rotation ticks, each row followed by its count of ticks
The counts run from 0 to 201.
[-13.7  15.6  -1.9  14.7  11.4 -26.9  -3.3   0.9   8.4 -11.1 -46.5 -17.5
  -1.0 -12.7  -7.8  21.0 -17.7 -52.7  21.6  13.0  -8.8 -13.9 -13.5  13.2
  -5.6  48.1  18.9   9.1  -9.1 -22.0   7.3   4.9  -1.0  -5.1  13.5  23.8
 -28.7   9.4 -17.7   1.3   7.5   9.6  38.1 -27.3  15.7  -7.9 -30.3  11.3
  33.2  10.3  -3.6  36.8]	111
[ 11.2  20.3   7.9  14.3  -3.5 -37.2 -43.9 -17.1  11.8  -4.2 -55.0 -14.0
 -13.7 -34.5 -31.2   1.8 -15.6 -16.2  20.9  -6.0   2.0 -17.5 -13.1  -4.0
   0.2  29.4  22.8  -5.3 -16.8 -13.3  22.7  -5.5  12.5   4.1  25.7   6.6
  -9.7   6.3  -5.0  34.7 -25.8  -7.2   8.8 -29.0  16.1  14.8   4.7  20.8
  21.3  -1.5 -12.7  -1.9]	188
[ 22.4  -6.9  -7.8 -11.4 -10.4 -46.6  -6.3  -8.1 -31.4 -16.4  14.5   5.7
  17.8  -9.8 -54.2   5.4  -7.7 -35.8   7.1  25.0 -20.0   9.9  23.3 -16.6
  25.1  -4.7  39.0 -19.7  27.4  19.7  -1.8  10.2  39.4  29.3 -12.3  -5.6
  19.8  20.9  26.1   1.5 -14.9   3.6 -31.7 -21.4  10.8  -5.3  -3.1 -14.9
   6.6   2.6   3.8  19.6]	44
[ -5.5  -9.6 -22.1  19.4 -15.4   9.4  19.1 -31.8 -30.5 -16.6 -45.0   9.7
 -27.8  11.5 -31.8 -10.0 -11.5  -0.6  -4.2  -5.5 -10.2   3.6  -9.9 -23.0
  -2.2  10.7 -51.4  -7.3  27.1  13.1   5.9  17.0  25.9  -3.5   9.8  -9.4
 -22.8  16.4  10.1  -5.7 -24.7  -2.3  20.6 -39.3  -2.3 -14.0  36.0  25.0
 -12.6  18.0 -21.1  16.4]	156
[ 11.7 -20.7  -3.2  -9.1  -0.9 -24.1  -6.5 -35.2 -17.1 -19.0 -28.7 -21.0
  11.1 -30.3  -1.8  25.4 -17.8  -5.2 -24.6 -13.5  -3.4   1.7 -20.0 -34.0
   6.7  -0.2  38.6   2.6  -3.4  17.3  13.3   6.0  42.3  20.0 -29.9  -7.9
   3.3  16.7  33.5   4.0   2.4   3.4   2.5 -14.7   2.6  25.2  -5.4 -17.2
  41.5   2.3   7.1  37.8]	201
[-20.4   8.6  23.5 -12.4 -19.3 -15.7  -0.4 -39.1 -25.6 -22.2  -5.7 -41.1
  -4.4  15.2  -8.2  61.0  14.7 -26.5   1.4  -9.1  -4.7  10.1 -15.2 -16.4
  -4.7  -7.5  -6.9   1.4  14.4  26.8 -14.1   7.6  -2.3   3.9 -32.7  17.8
 -18.0 -12.0  30.4  11.3  13.7  27.4   8.5  -1.2  14.0  21.4  -9.8   4.2
  -1.4  21.2 -10.1  35.6]	13
[ 10.7  24.6   7.1   4.2 -16.9 -34.4 -34.5  -9.7  11.7  10.3 -66.6 -14.0
 -16.1 -33.2 -17.2  10.1 -12.1 -17.6  12.5  -5.5   5.6 -16.7 -22.6  -1.7
   3.5  21.9  31.9 -17.4 -27.5  -4.1  24.2  -2.2  -0.6  18.7  28.4  -1.5
  -2.8   5.1  -1.3  23.0 -21.8 -14.4   3.3 -29.9  21.4  13.3  -2.3  14.0
  20.8  10.2 -18.1  -4.7]	189
[-13.4 -14.4 -16.4  -9.5 -19.7  -4.4  34.8 -36.4 -46.7 -17.9 -18.2  -7.2
   0.2  17.1   1.8  31.6  -0.1 -19.4  -4.2  -7.4 -11.0  26.7 -18.0  -7.2
  23.1 -29.8 -22.7  -1.2  28.5  32.0 -12.6  16.9  26.2   8.8  -6.4 -26.3
   6.9  23.5  35.3 -17.0  -5.8  -4.3   6.7   2.5  24.1  14.5   7.9  -3.7
  -9.5  27.9 -35.5   6.4]	150
[-15.6  19.8  10.7   9.8  12.1 -31.9 -18.0 -13.0  -5.0  -8.9 -29.8 -18.3
  -8.7 -17.9 -20.1  23.5 -13.7 -50.0  20.6   5.7  -7.5  -9.5 -11.9   6.5
  11.4  47.2  23.4  24.1   3.3 -27.4 -12.7  -5.1   3.0  -0.1   0.2  25.5
 -20.0  -4.3 -12.9   6.6  -1.0  11.6  36.8 -18.0  23.2  -4.7 -33.7  11.9
  31.0  16.8  -4.2  35.0]	110
[  0.1   6.2  -1.0 -23.6 -15.6 -25.8   6.8 -27.9 -16.2 -32.8  17.8 -11.5
 -14.9   8.2 -28.3  21.4  31.2 -11.2   7.8  -7.3   6.5  52.8  -2.8 -23.5
  13.5 -19.1 -18.2 -42.3  20.9  50.7  14.4  19.0  18.6   5.1 -14.4 -13.6
  11.3  18.0  35.5  14.6  -0.5  -1.9 -10.7   8.5   3.2  20.1  29.2  -7.4
 -19.9  12.9  -5.8  -7.9]	147
[ -9.3 -13.6 -17.5  18.8  -6.2   2.2   9.0 -38.3 -38.0 -26.4 -14.7   0.3
 -25.4  12.6 -37.7 -14.5  -6.1 -11.9   1.7 -15.8  -6.8  13.7  -1.8 -20.2
   5.6  12.2 -53.9  -2.8  47.0   2.8  -9.2  15.5  31.1 -11.6  11.5 -10.7
 -19.4  19.0   6.9  -1.7 -15.6   6.6  17.8 -24.0  -0.1 -10.5  34.9  26.9
 -13.7  17.5 -15.9  10.0]	155
[  5.0 -11.6  11.2 -27.1  -0.2 -31.1   0.5  14.6 -10.0 -34.7 -48.5 -38.3
   4.2  -2.0  11.4  48.7  -4.9 -26.2   8.2 -16.5  -9.3 -17.7 -17.2   4.2
 -34.2  26.1 -17.9 -13.7  12.0  13.7  19.9   7.5  -6.6 -10.5   8.6   7.5
 -21.7   3.0  14.6  17.4  13.4  12.8   9.1 -33.5   1.8   2.6  29.0  29.5
  -4.9 -12.8 -18.0  15.4]	92
[-22.6 -12.1   3.3 -25.3   2.5 -14.9  36.7   5.9 -18.6 -31.9   0.2 -34.2
  11.9  19.0  -5.1  45.2  -9.6 -57.7 -24.6  -2.1 -16.8   3.3  -4.8   6.3
  -0.6   8.9 -25.9 -19.6   8.0  32.3   1.3   5.1   0.0  11.1  -7.2  -3.1
 -16.2  -8.2  13.0 -39.7   9.4  34.3  10.0 -23.2 -12.2  -0.1  -8.0 -14.1
 -22.3  18.5 -14.2  36.1]	16
[  5.0  14.3 -14.4  19.7 -16.0 -15.6   7.7 -22.3   3.6  18.7 -63.8  12.6
 -20.3 -26.2 -29.0 -15.7   3.8 -15.1  -0.2   6.3   3.7  23.1  -2.3  -3.1
  42.2   3.0  22.8 -22.8 -14.8  13.3   3.1   1.8  12.6  19.6  24.5 -29.3
  14.9  28.2   1.5  -8.9 -31.9 -34.2  -4.2  -6.8  26.6  10.8  -0.8  -0.9
   9.3  41.8 -14.8 -12.2]	54
[ -7.3 -15.0   5.8  -9.4  -5.0 -14.5 -17.3 -35.9 -22.5 -16.6 -13.1   4.9
 -27.0  -3.5 -35.1   7.3  10.8  20.0 -36.5 -41.5  -1.4  19.4  -3.7  15.9
  49.0  21.0 -17.6   9.8  24.3  25.8 -10.3  -9.7   7.5   2.1  -0.5 -21.9
  13.9 -10.0  19.0   5.1 -26.7  -5.8 -26.6  -2.1  15.8  33.7  32.9  -0.6
 -24.6  40.7 -27.9   7.5]	76
[ 28.3  -9.2   5.1  -9.5  -6.6 -25.9 -42.5  -6.7 -28.4   2.7   0.4  -5.9
  -4.0  -9.6 -49.2   2.3 -44.7 -19.1 -17.3  -4.3  -9.3 -13.8   1.1 -22.3
  22.1  27.6  17.2  12.0  32.3   3.5  -3.3  -3.4  33.1  21.4  -1.4   3.6
   6.1 -10.8  11.7   0.3 -31.1  12.2 -19.4 -35.2  15.8  -0.4   2.3  12.3
  -4.3  11.8  -6.9  24.0]	180
[ 35.3  31.6 -10.7 -20.9  -3.0 -19.3   9.8  -1.0  11.3  -9.4 -20.4 -10.0
  -2.4   6.3 -15.0   3.6   7.7  -4.8  -4.9 -11.6  14.1  49.4  -0.5 -26.8
   8.6  45.8   3.1 -51.6 -17.5  39.2  18.0   7.7  15.1   2.1 -11.0   0.1
  13.8  39.4  -3.9 -11.4   1.7 -32.1  -2.6  -6.3  -1.3  -2.2  29.2   6.1
  20.3  19.0  15.3  24.7]	62
[  5.1 -24.4  -2.4  -9.5   2.4 -19.6 -18.2  -9.1 -26.7 -22.1  -3.2 -47.5
  -4.8  13.4  13.4  36.6 -49.8 -40.9   7.5 -15.5  -7.8 -18.6   1.2 -12.2
 -11.1   7.5 -12.5 -22.2  38.5  -3.3   4.7  11.8  32.3   7.4  19.2  -6.2
  -5.7  24.5  -2.4  -7.8 -14.3  19.6   6.9 -28.8  15.2   3.4   9.6  40.8
   4.5  14.5 -19.8   9.3]	175
[-41.2  17.8  -4.7  19.0  11.1 -16.9  12.0 -33.3 -16.3 -18.5 -26.9   9.6
 -13.1  -4.9 -26.6  15.0 -14.5 -50.6  36.0  15.2 -21.0 -20.9  -7.7  26.6
   4.9   7.5  -3.0  -4.0  19.4 -14.1   3.2   8.3  -1.2   5.6  23.9  16.3
 -20.7  -9.4  -6.7  -1.2 -31.4   0.8  37.6 -36.2   6.3   3.1  -7.2  -4.8
   2.4  -1.0 -35.2  -7.7]	27
[  7.4  34.4  -0.4 -20.3   0.2 -12.2  12.8  14.4  -3.1  -5.0 -29.1   4.4
  -2.6  27.7 -13.4  28.1  -0.4 -29.3  29.1  -8.7  -6.3  -2.9   3.9  33.7
   1.2  44.0 -25.7 -24.7   9.4  17.3   7.3  -0.3 -20.2  -7.0  36.2   9.6
  -8.6  10.8 -13.6 -11.7 -21.4 -30.9  20.1 -30.0   9.5  10.1  36.1  25.3
  -4.7   0.1 -41.1  -6.9]	164
[  1.9  30.4 -14.9  21.5 -14.1 -11.3  39.3 -37.1   5.0  -4.3 -66.6  10.8
  -3.3 -12.5 -29.3  -8.8  38.4  -4.6  15.5  12.2  -4.0  15.7   4.2 -13.5
   8.7  19.1  13.9 -24.6 -17.6  17.5  12.8   6.4   4.3   0.0 -16.6   2.2
 -13.1  24.7  14.7   1.8  -6.1 -14.4  10.2 -15.9  10.1  -3.1  12.9  -3.3
  25.9  18.0  -2.6  33.4]	137
[-23.8 -25.3   4.7 -24.9  22.8 -20.5   3.5   2.1  -2.8 -20.5  -5.3 -11.2
 -22.7  -1.9  -0.4  40.1 -43.7 -33.8 -31.1 -17.7 -10.1 -12.7 -13.5  33.6
  16.9  13.8   2.2  -6.4  22.7  -4.2  30.2  -9.3  -2.1  26.5  13.9   3.2
   7.6 -23.3  -7.1 -29.9 -30.3  15.0  11.4 -40.2   3.4  12.0   3.9 -17.4
 -17.8  16.9 -13.8   0.7]	100
[  2.0  26.3   1.4 -13.1  -0.3  -4.7  22.6 -11.8 -16.9  -3.5 -44.7  10.2
  -2.3  29.8 -11.1  30.0  -2.1 -25.7  28.9  -3.5 -13.5 -15.4   6.7  33.2
   4.6  40.4 -23.6  -4.4  21.8   6.0  -5.7  -4.1 -12.6  -9.5  21.9   9.5
 -12.4   6.3  -5.7  -7.9 -22.9 -29.3  23.5 -27.7  20.2  10.1  30.8  30.5
  11.7   0.6 -41.9   2.4]	163
[ -4.0 -15.0 -24.0  -1.6  17.3 -41.4  16.5  13.8  -4.2 -23.5 -22.7  18.5
  12.2  -8.9 -21.0 -12.1 -23.1 -49.4   7.0  12.3 -16.6   6.1   4.5  21.0
  37.4   6.7  12.1 -16.8   9.0   3.8  18.1   8.8  28.4   6.7  41.0 -31.2
  24.7  33.3   2.2 -25.3 -23.2  -2.4   2.0 -15.8  11.3  -5.5  -0.8 -30.2
   6.1   3.5 -25.2 -13.4]	48
[ -5.0  29.9  10.6 -14.3  -3.8 -19.8  34.0 -24.9   1.1 -26.3  -9.6  15.4
  13.0   9.6 -33.4  12.5  52.0 -13.8  17.5   2.6  -3.4  28.3  32.0  17.8
  33.5  33.1  15.3 -23.7  -3.4  33.4  -7.9  -0.2 -13.4  -4.6 -27.2   9.7
   9.7  16.5   9.9  -8.1   8.6 -18.0 -16.6   2.7  10.3   5.4  18.7 -28.2
  18.2  21.9 -12.9  28.2]	140
[ 15.6  25.7   9.4  -9.7 -12.6   0.5 -23.6 -30.4 -15.9  -1.9 -32.1 -16.1
 -38.7   3.9 -22.9  31.4   0.7   9.6  -1.4 -29.7   3.6  12.1 -29.6 -25.1
 -13.4  45.4 -23.0   4.5  17.0  17.0  -4.8  -1.4   3.0  -5.9 -15.4  23.4
 -22.5  -8.4   7.5  26.5 -14.2 -15.5  24.0 -20.6   7.5  22.6  30.8  36.8
  10.3  12.4   2.0  30.0]	84
[  1.4 -20.9 -13.2   1.8   6.8 -41.4   5.0 -19.7 -33.2 -16.6 -21.1  15.2
  21.1  -7.3 -24.8   2.4 -23.6 -39.3  23.5  20.5 -19.3  -4.5  17.1   2.2
  31.5 -11.6  36.2   8.0  34.4  -1.1  -6.4   8.9  42.9  13.2   6.9 -18.5
  15.6  32.8  24.4  -5.0 -13.5   2.9  -1.9 -20.7  18.1   1.2  -9.9 -15.8
  31.9  -4.5 -25.5   7.3]	46
[-16.0  35.3   2.1  16.7  -4.5 -33.1 -18.0 -16.8   8.0 -11.2   4.0 -16.4
 -29.9 -19.2 -53.5  14.0  12.8 -44.0  29.2  20.9  -3.8  15.2  -6.1  -7.4
   1.7  12.0   7.0 -32.7  -1.2   3.5  -4.1   9.0 -14.2  15.9   6.2  21.6
 -12.1 -11.5 -14.0  28.6 -37.3  -3.4   6.7 -25.0  15.2   2.0  -8.5  10.3
 -29.7  24.5   3.7  -4.3]	31
[ -7.4  25.9   5.2 -12.0   6.6 -18.9  21.5 -36.1  -1.4 -40.2   2.3   7.3
   9.2  10.7 -24.5  17.2  46.6 -14.0  28.7  -2.4   0.1  27.3  33.5  21.5
  26.3  31.4  12.4 -22.4  21.8  20.3  -7.3   0.4  -1.6 -13.4 -24.4   6.8
   7.4  19.5   9.3  -5.6  15.7 -11.3  -5.6   9.7  10.9  17.4  20.3 -16.3
  22.3   9.8 -11.7  27.6]	141
[  9.6  13.1   6.7 -33.7 -35.2 -25.8   0.1  10.3 -27.1  11.1 -30.6 -34.0
   2.6  14.7   9.1  64.4 -17.1 -35.0  10.0  -1.6   1.6   0.9  -4.8  11.4
  -1.6  -4.5   6.5 -26.2  10.8  31.5  -3.7   1.8 -10.1  24.0  12.1  -3.4
   8.8   9.7  19.3   2.5 -20.4 -16.5 -11.9 -10.9  33.8  16.1   5.2  26.4
 -11.3  20.4 -39.5  -5.5]	170
[ 27.4  -2.7  -7.1 -20.5  -8.5 -41.8   5.0   9.2 -12.7  -7.5  10.1  -6.2
  15.3 -10.8 -44.3   2.6 -15.8 -37.1  -1.1  32.1 -12.6  15.7  15.3 -29.0
  20.9   0.3  36.4 -36.8  13.0  29.6  11.2  11.7  28.9  34.9 -10.6  -8.4
  20.6  20.3  20.2  -8.2 -16.1   2.6 -25.6 -32.4   1.9  -8.0  -3.5 -17.9
  -6.2   4.6   5.9  16.4]	43
[ -5.3   1.1  11.0  -5.1  -3.0 -39.5  17.8 -11.5  -4.8  -6.1 -51.8 -12.6
  15.8 -22.9   4.1  31.9   2.3 -32.1   7.4  22.0 -13.3 -21.1   9.6  16.4
   0.4 -11.3  68.4 -29.5  -6.7   7.4  21.0   0.3   5.4  26.4 -23.7   8.6
   3.0   6.0  23.0  -1.9   5.0   5.9  -7.5 -21.5  20.0   7.6 -15.8 -19.1
  26.0   9.3  -5.0  26.1]	118
[ -1.7   7.7  14.9   0.5  13.4 -24.4 -28.3 -34.3   2.6 -28.9 -23.2 -47.8
   8.3 -25.1  20.5  39.6  -8.2 -27.6  10.7 -25.5   8.6  -6.6   1.5  10.1
  10.0  28.6  42.1 -15.3  -5.3 -24.0  -0.5  -7.7   8.4   5.0  -7.1   1.7
  -1.2  23.0 -17.4  -7.2   8.1  -3.4   0.4   8.5  24.6  22.2 -10.1  13.8
  48.6  22.5  -6.0  31.2]	194
[-10.6  31.6   4.5  12.7 -21.6 -24.3  12.2 -21.2 -13.6  17.3 -35.0 -27.8
  -8.1  -3.7  -5.1  42.8  -4.0 -57.2  27.0  33.2  -1.4   2.8  -8.1   0.2
   2.2  -4.0  23.6 -24.4 -10.2   5.9 -17.7   5.3 -14.7  26.0   2.9  11.5
 -11.3  10.6   0.7  -6.0 -18.7 -21.2  10.2 -13.8  31.0   4.3 -29.7  11.4
  -3.9  33.7  -6.2  17.8]	34
[ 22.9  16.3  14.8 -20.2 -34.6 -22.3 -18.4 -14.0 -28.7   6.9 -31.9 -29.1
  -4.3  13.1   7.4  54.7   1.1 -22.7  25.3  -5.0  -0.3  -5.2  -6.2  -3.6
 -14.6  -4.1   4.3 -29.3  17.0  22.6  -3.5   8.9  -4.5  15.2   2.8   4.8
   1.2  10.9  23.0  22.4 -14.2 -14.5  -2.4 -17.8  33.4  21.5  13.8  39.9
  -3.6  16.4 -30.8  -6.9]	169
[-18.1 -15.0 -16.5 -13.5  -0.2  -1.5  28.8  -1.8 -26.5 -18.8  -0.5  -4.8
  -2.3  25.4 -17.7  16.0  -0.5 -37.7 -27.5 -13.9  -8.2  37.0  -8.1   3.4
  37.2   5.2 -46.8  -9.2  23.2  29.8 -12.8  11.2   9.3   1.9   7.6 -33.3
  10.9  18.3  14.7 -39.7  -7.2   0.3   1.9  -8.5   3.2   2.9  13.1  -9.2
 -24.4  32.0 -30.7   5.6]	152
[-20.7 -13.0   6.4   3.2   6.2  13.6  -6.0 -51.1 -27.3 -13.3 -34.6  -2.1
 -30.9   6.7  -7.5  20.4 -11.2   8.6 -11.0 -44.4  -3.4   2.0 -15.8  16.6
  27.7  27.0 -25.0  22.9  28.8  -9.2  -9.4  -8.5  11.5  -6.1   2.2 -12.3
  -2.6   1.7   3.4 -13.0 -25.0 -14.6   9.1  -3.1  13.8  34.7  29.3  15.9
  17.8  38.8 -32.8  14.1]	78
[ 13.0  38.6  11.2 -23.8  -5.4 -34.8 -20.7  14.2   3.6 -16.3   5.1 -15.0
 -14.6  18.8 -35.4  27.5   9.7 -24.6  31.5  -6.4   5.9  16.5   6.9   6.1
  -1.3  43.3 -25.3 -42.7  15.1  26.5   6.3   4.7 -22.2  -1.3  23.6  16.3
  -0.9   7.7 -13.8  17.7 -15.8 -15.8  -6.5 -24.0  13.5   4.8  43.5  35.7
 -19.7   6.1 -15.6  -9.5]	166
[ 10.8  -8.0  -0.1  -4.2  -1.8 -15.7 -19.2  -9.0 -26.9   7.4 -34.0   6.2
   1.3  -2.7 -28.5   4.3 -53.7 -27.7  -9.7  -8.2 -19.7 -39.4  -7.3  10.5
  27.7  32.0  17.4  29.5  20.0 -12.7   0.4 -11.6  25.3  20.4  17.8  -2.2
  -2.9   2.1   7.8 -10.2 -37.0  -1.4  11.8 -40.6  16.8   8.9  -9.2   2.3
  26.4   4.5 -30.6  19.0]	182
